The rows of Y fall into a few groups, and each row is roughly a mix of its group's hidden directions.
Y (105 x 10):
-1  -8  -3  16  5  -4  -23  -17  -21  22
-4  8  7  -1  -12  21  -26  16  -18  11
-7  33  9  2  -7  -4  -11  -21  15  -5
12  20  25  1  18  13  -3  -7  19  -6
7  10  2  6  -26  -14  -10  2  30  -10
6  -3  10  -9  22  11  -16  -23  -21  11
8  -13  13  13  -5  -17  3  -33  9  -5
-10  25  -26  1  -11  0  -7  6  21  -8
13  -9  -5  0  5  -11  -2  -30  2  28
-8  -7  33  9  4  8  20  -2  16  11
5  9  -30  3  5  21  -17  -11  -13  -8
7  -11  3  21  20  -14  -18  3  -19  14
-22  32  0  20  2  -9  0  -11  4  -2
-5  -8  -4  8  -16  -26  19  0  24  -7
-17  23  -16  3  -24  -12  -1  -14  4  -8
15  -16  -8  -21  -2  13  22  14  -5  -17
14  7  -8  -7  17  -9  -25  -12  23  -10
-14  12  -18  -2  -23  2  2  -15  17  20
6  10  1  28  -14  -25  -15  0  8  10
2  -1  23  3  19  -5  -24  -23  -3  9
-6  26  -9  3  3  -5  -14  32  7  -4
9  -16  -12  16  6  -12  7  32  -10  -7
-7  5  -7  12  -13  -28  -22  1  10  -18
37  5  -5  10  -10  -4  4  -1  -20  8
-6  -1  0  16  4  0  -11  7  -38  15
1  9  2  25  4  -12  35  -1  7  5
-21  7  27  -5  -19  9  -16  -11  -9  0
-9  17  17  25  2  -2  12  -25  -5  8
10  -6  22  -16  -4  -10  20  19  19  0
12  12  13  10  -3  30  -3  -22  -2  13
15  7  12  0  23  23  -10  -24  -1  -2
0  15  -17  15  -30  -12  4  11  14  1
24  0  26  5  -12  15  7  -18  -6  11
3  -22  -6  0  -18  -8  10  -14  15  27
-7  -17  13  -24  2  25  -7  15  -13  -3
-20  17  -11  -20  -1  10  -6  28  2  -8
-15  -26  4  5  -5  -7  -8  -10  -12  28
-15  -7  2  20  -2  0  15  27  -22  4
-5  -10  -2  -29  -17  -9  -1  11  25  -6
1  12  20  10  17  -3  9  -14  -30  3
8  27  -12  9  8  -5  -29  -10  -8  0
-10  -28  -5  -7  -1  26  5  10  -19  5
-37  4  9  12  -9  -10  13  -2  10  4
8  7  -27  25  9  9  -4  -12  -18  4
18  -31  -1  -17  9  0  15  -3  15  -6
14  12  18  5  18  -11  -14  23  -17  -2
-10  8  -3  20  -12  -1  -4  -8  -33  14
-9  -15  -7  1  -2  27  10  -27  8  11
15  -31  -8  -4  4  7  -21  14  -9  7
-1  -15  -30  -6  28  -4  5  5  9  5
-1  -11  28  -1  -3  -15  26  -2  16  9
8  -7  -16  37  0  -10  13  2  -10  -1
-18  17  -11  6  17  6  -22  -15  -17  -4
31  8  19  9  -7  18  6  -5  -2  14
-23  8  -26  -2  -13  -15  -17  -7  10  1
-8  8  22  -8  15  12  20  11  -8  23
-6  19  8  -7  11  3  -24  -2  19  -23
26  -8  14  -29  2  6  -8  -1  7  13
-19  -7  32  16  1  -3  -13  -4  -6  14
-20  3  26  22  17  -5  9  -4  -9  10
-15  20  4  28  7  -11  -17  13  -9  -3
10  -21  18  17  -7  -22  17  -8  8  3
23  8  4  -12  -5  -25  -15  3  20  9
20  -25  -8  -15  -6  -3  23  9  12  -7
9  -21  -8  -12  17  -4  -10  29  -11  -1
33  0  -10  1  8  1  -16  -8  -7  22
11  -3  35  1  13  -2  -2  4  -14  -20
-18  3  -18  20  0  -16  25  -7  9  6
8  26  12  0  8  -9  -33  -5  -5  -2
2  15  13  -5  15  8  15  8  -19  -27
-35  15  4  -2  10  20  -4  10  -7  -6
0  -27  3  -19  1  9  12  -20  19  -6
-19  -16  -22  -6  -16  -7  -24  -10  1  4
13  -7  23  -15  13  19  16  -5  -4  18
-1  -16  -6  10  -10  5  10  9  -30  23
4  -25  4  -14  -25  5  13  4  21  2
12  21  -13  -5  7  7  -9  33  -5  -3
19  6  28  5  3  -18  19  6  15  -2
8  5  -10  -4  8  4  -6  30  -13  27
-21  12  4  5  4  -27  0  27  5  -6
-13  -8  -31  -1  -8  4  22  13  3  13
-20  17  9  12  -22  18  -9  2  -8  16
14  15  -5  -5  1  -11  34  -19  0  -4
-2  -13  -12  -24  -22  17  -18  10  0  -1
23  4  -28  -15  -3  1  -19  6  5  11
-9  -20  -7  14  -6  -2  -2  -36  -4  -1
4  -3  -14  -5  7  21  -22  -23  -17  10
2  -3  -18  -20  -25  13  -4  4  23  -4
-14  13  22  -11  3  -21  -9  -7  10  -23
18  -14  26  2  12  10  2  -15  -14  14
3  1  -5  -7  22  -6  -21  29  -12  -7
0  19  12  -20  4  3  -29  16  -1  -10
13  21  10  -1  30  12  -15  -5  8  -10
30  3  15  21  8  -18  7  0  -1  10
-2  -13  -5  16  -13  0  9  32  -19  1
11  -2  24  -10  11  20  25  -12  2  -4
-4  -20  9  -19  11  -17  -12  23  -7  -12
-12  11  -24  -20  -7  20  20  0  3  -4
-5  -4  -3  19  -22  13  20  -9  -2  23
21  -13  3  11  9  -16  29  11  7  7
27  -14  -23  -4  8  1  17  9  16  1
-37  4  -5  -4  15  11  -16  4  7  -4
-18  16  -16  -22  -1  22  11  -12  7  0
11  -22  24  -4  19  6  -10  -3  -21  1
-14  -13  36  9  8  3  -11  8  -9  -2
Here is one row of each group, with its name. Which group are the others in?
-29  17  -9  -8  -1  12  14  12  13  -15 => T
14  -12  31  4  18  15  3  -11  -9  9 => K
-6  -1  -20  15  -15  -23  10  13  16  -12 => F

18  -2  6  13  12  14  -17  13  -28  -4 => F
-12  26  -14  -5  7  15  -22  -10  -7  -14 => F
-25  10  -8  14  5  4  6  28  -16  6 => F
9  -4  -5  -7  22  24  -1  -26  13  -5 => K
-15  18  22  -3  -22  16  8  4  -9  -12 => T
23  21  8  1  24  -2  -10  -13  2  -15 => K
1  -32  -3  8  -1  19  22  3  -13  -2 => F
3  14  39  0  -13  9  0  -8  10  1 => K
13  -25  -9  -29  8  -2  -5  7  9  -15 => K
-18  -4  -4  -7  3  -18  8  26  24  -9 => K
-7  6  15  0  3  5  2  27  2  -32 => T
